The rows of D fall into a few groups, which share some directions, and each row is roughly a mix of its group's hidden directions.
D, 79 rows:
[[24, 231, -119, 143, 242, 65, 65, 176, 62, -488, 378],
[237, -417, 453, -25, -15, -24, -248, -222, 134, 68, -5],
[322, -73, 569, -2, -229, -113, -141, -18, -15, 34, -225],
[126, -353, 365, 60, -43, 83, -247, -247, 198, 225, -271],
[80, 107, -342, -166, 36, -305, 35, 152, 444, -91, 290],
[-22, 38, -377, 174, 117, 310, 63, 358, 51, -100, 377],
[-167, 282, -357, 125, 225, 149, 429, 128, -207, -38, -59],
[-187, 335, -434, 7, 76, -194, 244, 44, -72, -201, 291],
[-24, 314, -498, -41, -28, -219, 199, 102, 203, -2, 286],
[-293, -70, -492, -179, 12, 70, 207, -258, 18, 286, 97],
[187, 393, -8, 38, 303, 59, 37, -3, 503, -48, -164],
[-457, 10, -200, 197, 104, 124, 135, -4, -297, -351, 163],
[12, 435, -316, 103, -7, -46, 234, 122, 443, -48, 32],
[-64, 7, 245, 248, 40, 379, 95, -18, -466, 35, -268],
[202, 139, -190, 150, 173, 152, -166, 211, 518, -128, 208],
[-282, -463, 172, 147, -88, 329, -70, -196, -256, 27, 14],
[-258, -182, -73, 147, -584, 188, -208, 37, 148, 30, 23],
[-222, 72, -348, -278, -36, -396, 365, -45, -131, 37, 79],
[166, 357, -361, -2, -88, -260, 16, -65, 449, 49, -37],
[-90, -94, -257, 182, -15, 504, 158, 203, -252, 123, 236],
[-106, 0, 311, -8, 304, 37, -27, 56, -512, -311, -72],
[291, -146, 389, -124, -233, -174, -276, -165, 289, 124, -105],
[-44, 441, -399, -74, -5, -284, 256, 45, 52, -104, 219],
[284, -215, 602, -194, 24, -82, -109, -89, -43, 44, -114],
[184, -446, 393, -30, 45, -37, -196, -270, -2, 215, -147],
[-122, -431, 170, 344, -7, 266, -256, -193, 5, 57, -214],
[42, 467, -395, -35, 15, -255, 224, 28, 225, -56, 155],
[250, -317, 308, -50, 196, -73, -149, -307, 141, 285, -223],
[-68, -15, 185, 309, 96, 498, -6, 15, -380, 14, -186],
[-248, 220, -614, 163, -19, 62, 93, 7, 165, 126, -35],
[-71, 438, -423, 8, 81, -210, 242, 67, 119, -148, 212],
[-101, -108, -147, 443, 443, 258, -79, -150, 88, -80, -160],
[-244, 375, -477, 43, -10, 19, 226, 223, -127, -119, 101],
[329, -229, 264, -295, 237, -309, 25, -194, -154, 188, 64],
[-257, 63, -246, -143, -24, -232, 419, 98, -418, -31, 66],
[107, 16, -141, -224, -83, -472, -38, 200, 304, -167, 312],
[154, -45, 33, 62, 652, -74, 120, -93, -262, -123, 48],
[252, -175, 407, 10, -295, -113, -103, 336, -213, -119, 167],
[163, 364, -354, -146, -65, -281, 191, 135, 273, 110, 201],
[41, 20, -5, -275, -80, -299, 29, -418, 319, 253, -237],
[126, -165, 323, 101, -215, 253, -78, -175, 319, 240, -327],
[315, 111, -281, -90, -120, -260, -154, -2, 467, 219, -21],
[156, 504, -174, -189, 198, -159, 218, 161, 195, -152, 168],
[-176, 102, -358, 339, -35, 142, -22, -191, 459, -97, -93],
[-106, -106, 291, 118, -11, 297, -57, -303, -327, 175, -359],
[-303, -8, -221, 239, -145, 174, 14, 212, -258, -363, 279],
[-227, -101, -203, -335, -109, -276, 137, -409, 3, 275, -82],
[46, 129, -215, 260, 310, 147, -69, -162, 509, 55, -165],
[-158, 213, -576, 208, 90, 62, 60, 29, 241, -98, 203],
[85, -502, 9, -130, -254, -7, -221, -193, -65, 357, 111],
[-267, 317, -319, 38, -133, 57, 192, 305, -240, -246, 165],
[361, 227, 146, -420, 169, -337, 156, 3, 86, 68, 114],
[-20, 276, 50, 255, 182, 228, 336, 133, -354, -84, -280],
[-103, -215, 216, 178, -100, 362, -40, 92, -533, 25, 19],
[-82, 412, -397, 130, 214, 53, 156, 166, 144, -261, 175],
[63, 173, -495, -54, -102, -185, 122, 100, 339, 152, 285],
[274, 171, -329, -195, -120, -315, -4, 171, 327, 212, 161],
[-241, -154, -100, 88, -57, 367, 193, -29, -513, 177, 18],
[-107, -62, 472, 132, 84, 208, -97, -48, -221, -242, -381],
[-15, 500, -296, -57, 98, -208, 304, 158, 70, -138, 189],
[-14, -264, 434, 105, 20, 173, -136, -113, -138, 151, -446],
[28, -269, 391, -48, -490, 76, -250, -36, 163, 60, -52],
[72, 404, -306, -94, -279, -295, 196, -28, 298, 74, 31],
[9, 462, -382, -70, -84, -291, 243, 31, 177, -48, 146],
[-187, -328, 142, 86, -96, 403, -199, -207, -331, 190, -24],
[-187, 249, -206, -7, 151, 19, 442, -208, -205, 136, -329],
[317, -174, 438, -75, -267, -50, -239, -148, 199, 180, -133],
[-68, -136, -332, 37, -370, 29, 83, -251, 307, 322, 176],
[52, 517, 31, -72, 248, -147, 255, 273, -73, -258, 4],
[63, -433, 385, 57, -62, 246, -266, -113, -20, 144, -242],
[13, 169, -51, -239, 106, -109, 304, 420, -242, 3, 364],
[-110, -46, -179, -355, -85, -403, 43, -362, 241, 191, -46],
[132, -343, 298, 59, -206, 232, -205, -74, 250, 256, -268],
[-201, 427, -451, -12, 49, -20, 267, 213, -144, -60, 27],
[-220, 186, -401, 207, -27, 111, 67, 189, -17, -344, 335],
[17, 431, -439, -7, -42, -262, 183, -83, 252, -37, 129],
[295, -267, 410, -136, -159, 55, -211, 42, 102, 283, -247],
[-294, -379, 180, -101, -107, 5, -344, -291, -284, 51, 18],
[279, 261, -277, -129, -133, -274, 11, 113, 437, 184, 33]]

Here is one row of each group, with its name. Which group are the others in?
[3, -95, 481, 42, -73, 40, -136, -278, -253, 76, -396] => (59)
[107, -97, -209, -255, -257, -295, -6, -24, 71, 4, 531] => (118)
[14, 37, 497, 106, 26, 162, -58, -252, -104, -122, -438] => (14)

[104, -221, 284, -232, -215, -409, -339, -76, 171, -60, 98] => (59)
[-61, 412, -293, -116, 94, -258, 288, 166, -118, -154, 273] => (14)
[12, 305, -45, 173, 565, 124, 170, 59, -53, -155, -226] => (118)
[37, 77, 228, 358, 141, 362, -46, 279, -313, -226, -62] => (59)
[-15, -399, 279, -143, -337, -111, -222, 51, -292, 22, 222] => (59)
[-18, 542, -179, 4, 320, 40, 250, 197, 26, -139, -136] => (118)
[-131, 407, -33, 61, 309, -112, 124, 121, -225, -440, -41] => (14)
[-160, 66, -434, 100, -295, -25, 167, -301, 283, 158, 175] => (14)
[103, 170, -461, -114, -118, -221, 122, 149, 300, 177, 292] => (14)
